In the data rows, the value 128 means zero.
Every row has a hidden score. In each pair, how much higher is the second row's than the first's? 10 means about the same, 20 much higher and 0 much lower.
   99  120  115  136  132   93  119  152
  122  147  156  147  109  151   86   93: 1
   76  151  172  107  175   93  156  154
  181  164  145  180  151   81  150  160: 5
   95  186   89  124  113  119   77   76
  144   77  154  118  172   99   77  109: 10
  122  104  126   79  150  125  129  132
  163  164  137  147   92  171  133  171: 1
  135  168  144  122  126  153  124  117
   76  138   33   79  161  131   77  202: 20
  138  165   81  153  134  134  115   77
  139  150  177  118  132  175  105  107: 1
  114  129  155  155  130  117  145  151
  107  110  151  130  161  136  126   77: 12
  103  132  160  162  121  151  140   77
  154  114  153  181   77  128  131  138: 8
  154  104  123  189  119  130  188  150
  122  124   90  148  180  134  118   91: 10
  129  104  142  100  143  142  122  167
   76  130  141  120   77   72  157  127: 16
  170   77  133  112  154  142  138  121
  143  104  134  148  140  139  107  137: 8
  142  131  142  140  100  120   77  124
  118  104  160   79   77  156  168  107: 16
  116  141  199   79  162   77  114  128
  137   77  118  170  146  175  219   77: 20
   76  128  171  161  104  113  140  123
  155  120  160   98  154  149  142  140: 6
  155  152  113  131  102  159  135  140
  152  137  192  127  173  200  124  143: 3
  121  116  156  126  165  142  129  108
  143  124  140  152  115  118   77  108: 7
  152  152  133   79   91  135  162  135
  172  109  136  154  154  135  112   97: 10
  169  108  175  117  135  138  156  126
  151   77  105  127  154  172  156  116: 18
  133  110  146  169  169  129  148  125
  122  153  134  147  175  159  104  169: 4
  124  119   80   79  114  108  165  145
   61   77   85   79   95   77  125   49: 17
  118  153  147   83  166  178  145   82
  120  122  139  100   77  163  107  115: 11
  125  151  158  194  171   72  124  141
  155  143  163  147  170  132  125  131: 7
  130   77  109  129  144   98   77  171
  120  106  146   79  167  144  119   88: 8
   79  129  116  148  167  151  145  134
  119  105   80   93   77  119  130  137: 12
  179   77   64  144  134  134   77  167
  143  113   80  156  165   79  159  155: 14
  116  115  136  168   93   77  144   77
  133   77  101   79  109   77  149  109: 14
   76  110  156  154  124  165  114   95
  134  151  120  136   87  127  124  100: 8
  127  165  121  149  184  122  103  126
  141  162  128   79  123  182  121  130: 8
   76  140  125  136  151  119  108  160
  209  126  172  123   76  133   77   77: 0
  124   93  112  180  126  126  104  130
  169  143  139  150   65  124  103  117: 2
   76  131  102  172  144  154  157  189
   76  115  132  147  124  151  165  136: 10
  155  125  149  131  165  136  120  139
  184  115   87  119  107  126  105  177: 13
  138   85  149  122  162  139   65  160
  171  192  109  147   77  100  207   16: 15
  169  163  151  144  132  189  112  127
  157  163  160  143  149  133  119  124: 12
  104  153  134  152  160  116  160  150
  124  145   80  168  105   77  152  121: 15
  129   99  155  153  152  137   98  149
  134  133  148  139  122   77  130  112: 12
  104  113  144   79  154  128  169   77
   72  176   83   97  172   93  110  152: 8
   64  166   71  100  103  163  127  104
  115   96  104  139  123  135  122  128: 10
  171  127  132  159  143  168  161  100
   98  111   97   94   77  133  109  127: 16
  203  121  100   83   77  100  143  167
  143  188  116  139  149  155   93  103: 4
  137  122  131   79  106  133  132  110
  121   99  127  106  136  121  111  103: 12
  119  136  106  136   77  145  107  106
  133   80  104  156  165  102  161   77: 18
  192  122  107  137  109   77  157  174
  116  101  136   84  134  177  148  175: 10
  152  170   80  159  146   45   99  113
  121   77   97  149  154   77  115  147: 16
   57  194  102  185  139   78  154   77
   95  154  122  101   77  186   77  134: 1
  120  145  146  174  110  104  121  134
  134  121   80   79   90  138   77  125: 13
  119  144  170  170  111  145   77   94
  135  130   94   99  111  142  106   59: 18
  152   77  173  126   92  147  185  106
   76  118  144  128  127  161  116  111: 9
  123  132  141  139  127  138   77  154
   76  138   99  126  130   92  196  148: 20
  151  198  154  111  175  128   77  134
  120  173  173   96  157  160  124  103: 14
  139  129  156  150   87  161  105   77
  120  122  143  138  151  155  118  142: 12
   76  164  143  168  115   77  106  141
  146   99  118   76  158  106  170  131: 15
  154  141  140  157  121  146  141  164
  142  122  142   79  158  121  134  166: 12
  153  105  156   79   77  124  141  138
  119  153   53  170  145  114  159  136: 18
   76  123  141  145  114  155  110  110
  135  170  132   79  172   81  110   77: 7
  103  120  169   79  141   98  164  130
  138  154  138  154  120  151  127  123: 5
  173  121  124  138  113  174   77  123
   89  126  109  211  129  135  142   81: 20
  118  173  144  150  125  181  130  162
  142  184   92   81   90  120  161  145: 16
  136  120   80  143  152   77  148  147
  114  191  144  109   98  178  137  147: 0
  114  116  129  143  100   76  182  118
  171  148   80  159  144  118  128  167: 3
  132  136  141  118  113  114   98  165
  105  137  145  113  149  163  124  140: 12
  144  112  171  153  125  112  169  151
  132  125  154   98  132  152   77   95: 6
  122  112  111  128  162   77  119  110
  110  115   92  167  132  158  135  123: 10
  150  143  128  158  116  120   88  145
  124   94  157  129  108  125  107  153: 13
  163  212  182  136   99  152  123  156
  110  132  140  130   77  176  112  139: 20
  120  117  138  133  137  123  152  106
   76  113   84   92  143  143  128   77: 15
  123  111  140  124  100  135   77  114
  121  106  152  148  159  147   77  120: 9
  115  109  160  155  154  110  123  149
  120  151  146  176  133  148  131   77: 8
  135  177   76  104  159  182   73  137
  122  150  107   79   87  109  102  129: 14
  134  134  134  139  144  157  134  102
  185  207  205   50  121  155  116  174: 0
  127  148  152  148  101  127   77  116
  227  127  151   87  205  111  193  142: 12
  118  148  165  159  116  113  141  138
  120  149  146  117  115  156  160   95: 12
  124  140  150  157  153  182   77  139
  119  109  131  107   77  178   77  123: 14
  127  138  147   79  131  136  114  135
  144  134  141  150   88  113  125  120: 11
  117  125   93  165  103  143  177  160
  117  125  140  148  123  144  111  144: 3
  108   77  135  111   77  138  127  110
  143  139  147  147  124   77  169  112: 7
  125  139  153  102  117  165  102   88
  146   79   80  118   71  131  161  177: 20
  155  187  139  177  105   72  128  135
  130  150   80  101  161  168  158   97: 18
  159   93  124  140   85  123   97   99
  118   97  128  144  111  101  167  126: 16
  122  102  154  137   77  102   77  139
  117  113  156  124  108  131  125  139: 11
   32  120  103   23  143   54  172  182
  151  106  150   96  146  140  119  105: 0
  173   77  108  136  169  133  153  119
  180  170  154   79   75  122  107  112: 0
  101  107  141  146  116  163  116  148
  135  173  138  181  112   77  154  106: 9
  177   77  156   72  139  130  113  168
   54  124  112  173  151   77  228  122: 20
  145  151  126  134  173  128  221   60
   98  180   80  166  165   93   98  207: 6
  128   77  123  166  122  147   77   93
  131  136   89   79  177   77  135  175: 12
  108  102   83  135  147  165  164  147
  137  109  147  170  119  159  116   98: 1
  192  186   80  104  141  151   77  141
  123  172  148  156  143   80   77  115: 12
   76  138  192  153  142  172  138  153
  124   77  153  151  145  140  158  150: 17
   76  127   80  127  169  127  121  129
   91   77  182  155  144  122   91  139: 3
  134  148  165  129  175  167  152  160
   76  133  163  142  152  102  115  150: 15
  112  116  156  160   77  141  151  120
  149   91  125  156  131  125   88  143: 9
  117  124  156   79  110   77  110  124
  115  144  141  128  164   94   77   82: 8
  113  100  155  131  136  129  161  184
   76  190  108  150  134  124  150  128: 10
  134  133  159   79  134  171  118  135
  129  104   80  155  157  149  118  130: 19
  117  180   80  165  140   96  188  157
  152  140   68   79  158  134  177  150: 10
  124  141  185  140  199  138  144   77
  184  169  116   85  179  136  114   77: 8
  135   77  124  159  122  134  156  128
  119  162   91  168   77  147  164  136: 7
   76  100  155  124  110  150  139   77
  156  144  156  137  171  152  111   77: 1
  164  162  151  185  115  104   93  110
   83  140  149  113  122  176  111  144: 14
  137  193   78  161  212   99   96  114
  116  170  156  138  184  119  106  166: 6
   96  175  156  168  154  122  178  122
  111  137  147  152  103  146   77  116: 7
  122  119   80  139  127  118  158  115
  144  109  120  145  116  142  142  116: 5
  118  179  167  151  145  116   92  163
  108  111   97  142   77  140  131   77: 20
  172  132  113  127   77  116  115  108
  111   88  127   79   76  111  123  163: 15
  124  125  121  107  111  119  185  128
  120  127  164  104  149   77  119  133: 4
  135  140  155  162  121  176   99  163
  172  142  138  148  169   77  153  135: 15
  120   57  135  105  125  121  109  170
  129   77  113  143  102   87  125  111: 13
  130  114   89  152  187  171   77  119
  165  104  151  145   77  118  189  152: 11
  131  106  153  145  181  137  114  107
  156  102  149   95  140  127   77   77: 8
  157  108  152   79   77  104   77  154
  155  115  118  147  126  152  144   97: 15
  169  116  168  124  133  150  146  122
  143  112  120   79   77  172  119  138: 13
  140  163  135  153  138  170   84  121
  236  209  200   79    0   20  173  118: 6
  100  153  129  144  140  115  106  137
  127  123  137  117  134  119  119  142: 11
   76  111   72  112  121  153  141  141
  162   98   80  165  142  134  111  119: 5
  105  146  139  149   91  172  163  133
  126  102  129  149  124  128  171  122: 15
  106  134  122  150   71  133  131  182
   98   77  152  156  159  116  120  147: 13
  109  166  156  150  146  137  117  118
  177  163  145   79   77   77  121   99: 10
  160  177  128  111  119  143  146  105
   76  130  141  145  139  105  144   77: 19
  134  119  145  149  121  161   77  151
  117  109  142  139  126  102  177  162: 19
  113  101  159  145  105  129  158  132
   96  120   86  142  169  160  181   87: 16
  167  108  105  162  148  120   77  169
  106  126   80  133  115  119  175  153: 20
  155  208  127   79  152   79  135  103
  149   71  108  119  151  158  174  125: 20
   94   77  121  159  132  131   96  119
  170  149   80  163  138  159  143  102: 6
  122  102   80   79  169  107  132  123
  130  131  133  136   77  160   77  112: 0
  133   97  147  152  159  149  118  157
  111  156  117  169  123  123  189   77: 15
  160  104  163  158  187  128  152  118
  136  137  159   85  175  155   96  193: 4
  138   90  111  139  155  117  192  131
  119  174   80  172  140   77   89  124: 3
  112   77  106  147  132  155  106  155
  108  112   80  122  111  174   77  123: 8
  128  149  161  120  105  136   93   77
  199  132  119  140  112  117  115   77: 12
   76   99  129   79   96   94  115  115
  164  158   94  139  128  149  143  101: 4
  110  150  134  127   97  103  181  155
  172  129  160   79  154  162  165  100: 4
  130  141  159  148  151  130  154   77
  140   85  109   79  129   77  139  163: 16
   98  127  181  105  141  151   77  141
  116  106  163  109  113  163  162   96: 17
  155  174   49  125  151  200   77  133
  141  157  134   97  134  135  154  215: 10
   76  124  108  138  188  164   99  141
  109  115  124  145  109  165  106   77: 9
  155  201  156  152  190   87  124  111
  131   91  175   74  166  116   77  141: 14
  157  138  158  172   99  116  174  186
  106   85   71  128  144   77  163  156: 20
  109  139   80  146  133  117  159  115
  134  127  126  131  126  107  113  144: 3
  141  119  227  142   91  134  112  120
  177  121   76   91  181  238  165  124: 19
  112  168   94   79  162  132  142  166
  113  110  160  129  118  167  166  109: 10
  167  138  169  146  136  138   88  160
   96   77  113  131  117  141  158  131: 20
  113  125  139  127  140  111  136  148
  141  165   80  141  146   77  128  147: 11
  116  124  142  129   77  135  126  142
  108  164   80  112  117  178  144  136: 12
  110  115  163  150  110   77   77  121
   76  118  149  137  126  149  153  155: 14
  155  124  156  147  118  135  159  123
  109  133  128   79  162  156  129  156: 11
  119  152  159  134  137  149  161  114
  163  136  131  165   77  152   77  151: 6
  181   80  138  121  127  200   96  181
  107  158  119  179   77  120  121  107: 15
  108  125  178   79  137  143  113  119
  108   84  176  119  121   78  141  164: 16
  107  150  175  125  141  148   91  115
  101  107  109  151  117  128  156  111: 20
  147  133  145  121  187  110  147  128
  209  255   70   85   99  136  210  144: 6
  141  244  187   93  200  154  139  193
  160  172  192  133   77  162  190  145: 17
  226  132  108   64  100   99  112  149
   86  130  112   99  142  165  181  141: 20
  135  126  162  128  120  123  149  203
  108  166  134   79  139   77  120   77: 13
  139  155  143  143  114  140   77  135
  156   77  109  151  182  132  151  175: 20
  173   90  151  126   80  126  166  125
  199  141  138   83   77  116  133  115: 5
  134  106  113  146  122  137  156  101
  184  118  150  156  154  137   77  170: 0
  152  132   80  147   87  152  148  128
  179  148  141  156  177   77  167  113: 6
  105   77  166   79  136  128  111  110
  132  153  152  132   77   77  151   77: 8
  110  127  139  156   77  125  125   91
  161  110  118  152  125  144  137  131: 9
  198  165   97  153   93  105  205   71
  172   77  144  131  135  166  124  121: 7
  122  112  138  107  126  122  134  121
  162  143  104  121  127  110   90   92: 7
   97  163  125  120  154  155  154  190
  114  158  150  116   88   77   81  149: 7
  118  128  151  145  151  163  132   77
   92   77  136  135  172  109  117  112: 16
   76  104  150  114  138  119  145  146
  104   77   80  186  111  129  135  155: 15
